In the rows, zero is written as 128.
Each named turn below is shown by a few rows before and after it. Which turns, in which order, take the first row of each later pair to the second? The first pair is answered.
turn Nobub:
[141 139 143 141  95 147 101 150 124 145 104 182] -> [137 151 136 130  99 142  98 163 121 122 107 185]
[139 131 138 132 119 133 139  93 132 176 128 150] -> [135 157 119 102 140 123 125 152 113  84 136 140]
[152 109 151 153 106 127 105 145 103 136 124 133] -> [137 151 127 140 111 103 128 128 137 142 135 175]
[116 154 109 120 129 120 154 134 123  91 130 126] -> [129 106 139 147 116 147 144 119 104 135 117  97]
turn gal:
[120 106 129 134 123 123  99 135 117 114 122 115] -> [118  98 133 139 123 124 109 116 126 142 119 113]
[101 130 106 131 116 120 147  94 148 155 143 132] -> [109 159 100 128 114 117 113 140 131 107 147 154]
[139 167 126 134 125 117 118 128 142 134 122 188] -> [146 135 131 102 157 120 133 154 121  74 125 116]
turn ruzup:
[ 95 194  84 106 124 120  68 181 110  97 116 165] -> [ 52 129  79 107 112 141  74 134 109 169  92  86]
[173 120 166 146 116 127 172 117 123 141 105 159] -> [170 114 171 156 108 137 149 131 110 138 100 155]
[156 166 136 147 116 114 152 101 151 137 140 199] -> [146 126 148 177  91 149  82 139 105 142 120 166]
turn mezog:
[189 116 173 147 149 119 143 134  94  81 128 138] -> [186 144 164 149 147 110 147 131 109  85 135 172]
[136 170 113  97 148 116 154 132 137  85 142 147] -> [125 172 104  97 141 112 161 112 149 110 142 150]
[132 100 125 138 117 138 161 119 113 135 126 115] -> [138 100 132 138 120 137 157 132 106 120 130 117]
[121 141 135 115 146 146 109 157 111 116 118 143] -> [118 152 129 115 145 142 111 149 119 125 122 158]

Between the rows of a pair lie 2 to 4 turns.
[149  98 159 119 131 137 137 124 112 134 132  94] -> [148 145 147 140 110 131 104 146 117 132 138 164]
gal mezog gal mezog
[132 109 139 177  99 119 149  66 147 202  94 170] -> [165 121 152 154 127 102 196  62 158 170 111 180]
mezog ruzup mezog
[113  75 107 128  92 129 134 102 148 168 110  85] -> [148  73 128 126 104 136 109 161 108  93 117  78]
mezog mezog
[ 53 133  72  87 144 112 145 125 156 112 117  62] -> [ 51 132  73  95 138 111 154 101 170 143 116  76]
Nobub Nobub
[111 166  85 149 127 121 100 140 129 158 113 174] -> [118 122 106 164 120 141  94 126 117 192 103 140]
Nobub Nobub mezog
[145  85 139 132 126 156  86 170  88  90 125 109] -> [152 122 131 117 141 117 181  76 161 161 146 164]
ruzup mezog ruzup gal
[131 123 137 131 128 154 140 131 139 165 124 152] -> [112 129 121 120 131 147 143 125 147 165 121 144]
gal ruzup gal ruzup
[124 139 132 107 139 124 136 146 126  82 123 107] -> [142 101 160 135 125 146 137 120 118 134 112 100]
Nobub mezog
[153 215 135 134 110 135 102 165 118 120 140 194] -> [112 188 120 137  96 140 128  94 148 214 128 166]
mezog mezog
[122 122 136 157  92 137 119 132 131 139 135 170] -> [119 125 130 142 105 135 109 163 116  93 136 147]
ruzup gal
[133 150 106 140 139 126 185  84 157 148 145  97] -> [101 153  87 160 114 136 142  91 151 172 132 105]
ruzup ruzup Nobub mezog
[117 148  90 129  97 137  98 124 119 150 121 162] -> [137 159  93  88 134 115 148 126 130  96 138 149]
gal ruzup Nobub ruzup
[165 158 147 160 129 119 123 118 146 144 143 212] -> [174 147 153 139 153 110 166  96 155 140 151 191]
ruzup ruzup mezog ruzup
[ 98 132 104 111 130  87 130  82 181 163 131 119] -> [111  92 126 128 120 106 117  81 162 180 120  87]
Nobub Nobub
[119  95 129 126  99 138 131  87 157 220 114 129] -> [154  68 158 123 114 158  86 169  95 126 112  87]
Nobub Nobub mezog
[194 114 180 152 147 123 161 125 118 126 128 158] -> [162  86 164 154 129 146  99 163  83 117 108 110]
Nobub mezog gal ruzup
[113 144 116 121 120 111 151 109 158 139 131 149] -> [127  98 140 132 117 138 113 148 114 110 120 100]
gal mezog Nobub
[107 134 109 125 134 119  84 187 112  78 126 112] -> [134  71 154 153 128 144 100 147 102 136 117  74]
ruzup Nobub ruzup Nobub
[154 135 164 166 104 133 127  99 139 198 129 188] -> [182 125 181 147 126 141  94 180  86  88 133 146]
gal Nobub gal
[129 164 118 116 124 124  92 179 118  87 133 127] -> [ 84 138  93  98 126 120 120 125 144 138 124  76]
ruzup Nobub mezog Nobub
[121  84 146 126 129 128  88 186 100  89 114 105] -> [ 95 146 105 121 121 101  87 182 131  90 122 167]
ruzup gal Nobub mezog
[148 161 116 146 134 111 123 142 125  82 143 178] -> [154 103 136 160 127 141  96 154  88  89 126 118]
mezog Nobub
[138 166 150 151 114 115 155  71 170 191 151 206] -> [155 173 155 166 101 136  65 176 105 101 141 210]
ruzup Nobub
[118 126 125 142 122 126 107 117 130 156 123 134] -> [107 123 113 130 129 128 111 117 128 148 121 115]
gal mezog ruzup
[120 137 124 134 115 123 177 127 161 161 125 163] -> [100 145 106 127 115 119 169 134 164 152 121 157]
gal mezog mezog
[132 117 125 131 132 121 115 114 155 166 127 147] -> [145 139 123 114 151 107 127 135 156 120 136 154]
mezog ruzup gal mezog
[115 123 123 100 151  97 147 114 136 126 142 113] -> [108 130 123 132 120 117  81 150 112 128 131 140]
ruzup mezog mezog ruzup
[145 116 108 138 158 112 131 159 120  73 157 123] -> [156  97 126 168 142 127 107 163 104  93 152 125]
mezog mezog Nobub mezog
[109 135 103 120 122 132 108 153 130 103 130 126] -> [128 147 111 111 136 118 149 129 148 105 140 139]
mezog gal Nobub ruzup
[130 104 121 123 141 114 153 101 158 119 136  99] -> [155 115 136 140 134 123 113 150 133  79 138 126]
ruzup gal gal Nobub
[124 102 142 140 109 162  63 162 100 143 120 116] -> [ 95 147 115 133 102 137  93 117 148 189 129 164]
Nobub ruzup ruzup
[134 111 132 124 138 146 127 104 105 151 128  83] -> [129 131 126 148 116 148 102 108 108 173 125 132]
gal mezog
[ 85 123  85 146 106 148  99 111 129 207  77 140] -> [ 98 122  96 157  99 156  77 132 113 195  78 152]
gal Nobub
[138 110 141 121 126 141 132 157 103  85 141  93] -> [140 144 131 106 138 117 169 133 136  86 156 125]
ruzup ruzup mezog
[142 139  99 146 143 166 122 177 119 111 128 139] -> [119 123  93 145 138 165 148 124 144 174 122 120]
ruzup gal ruzup mezog
[103 136  76  95 134 107 186  85 174 146 147 106] -> [121 110  93  85 148 118 163 135 130  81 144  53]
mezog Nobub mezog
[170 100 180 140 141 127 206  66 135 167 126 144] -> [ 82 130 114 173  80 152  56 150  94 159  91 159]
gal ruzup Nobub ruzup
[110 132  98  96 156 105 182  81 142 140 137  79] -> [107 151 100 140 118 113 145  72 149 195 131 147]
Nobub gal
[117 101 128 114 142 126 137 120 135 134 133  89] -> [110 148 109 122 128 113 126 121 152 142 138 154]
Nobub gal
[119 111 128 135 141 133 152  89 123 144 129 130] -> [122 116 124 122 153 128 158  98 121 119 134 120]
gal gal mezog gal
[ 83  99  98 125 102 143 106 131 145 183  83  90] -> [114 145 100  84 147 102 185 107 183 143 114 122]
mezog ruzup
[131 143 105 154  97 135 115 111 137 166 108 146] -> [138 143 106 148 103 139  87 155 111 115 107 130]
mezog gal
[ 98 139  95 133 128 120 107 109 136 154 133 178] -> [ 99 129  90  92 162 109 136 123 128  96 141 124]
gal Nobub Nobub gal
[134  95 109 131 135 175 135  85 110 154 135 121] -> [151 127 107 122 150 154 163  82 128 135 150 158]
ruzup mezog
[142 119 125  97 158 116 167 138 113  81 125  79] -> [158 133 138 125 144 112 195  87 148 151 132 138]
Nobub mezog mezog Nobub
[107  98 111 126 120 146  80 148 108 125 131 126] -> [ 99 105 100  93 146 129 126 131 126 106 141 102]
ruzup Nobub
[167 131 154 143 138 131 111 149 115  94 140 156] -> [160 110 152 119 159 125 152 125 127  93 145 107]
Nobub Nobub gal
[146 139 161 131 106 124 122 138 129 129 139 196] -> [147 101 171 123 116 127 157 100 135 157 137 151]
gal Nobub
[177  84 160 164 130 139 106 155 109 110 135 108] -> [147  64 146 158 127 136 128 110 132 159 129  78]
mezog ruzup
[105  74 134  76 186 102 211 113 124  84 124  28] -> [124 122 135  84 184  78 252  70 173 123 143 112]
ruzup mezog gal
[136 116 167 136 121 133 108 127 114 165 134  80] -> [149 161 155 126 127 118  93 167 113 108 148 122]
mezog ruzup gal Nobub
[112 157 126 127 133 106 131 145 126 117 148 175] -> [109 128 131 110 148 105 171 109 137 144 148 131]
gal mezog gal
[ 93 129 107 126 125 129 107 153 121 115 111 151] -> [113 139 120 126 132 124 120 156 122 103 122 169]
gal ruzup gal ruzup
[120 107 113 137 127 106 122 120 145 184  98 123] -> [143  86 131 136 135 117 108 150 116 146  96  95]
mezog mezog
[122 150  93 160 106 143  79 123 147 117 137 149] -> [119 129  96 138 125 145  86 138 132  81 136  96]
mezog gal
[155 157 136  98 153 106 123 175 119  62 127 142] -> [110  95 135 144 105 141  98 109 125 202  94 107]
ruzup gal
[ 97 141 105 119 143 100 162 138 149  89 126 118] -> [123 148 121 127 144  98 168 139 151  89 132 144]
ruzup gal ruzup
[121 142 132 125 129 123 155 100 132 166 135 121] -> [131 169 133 135 124 120 138 122 127 145 138 157]
ruzup mezog
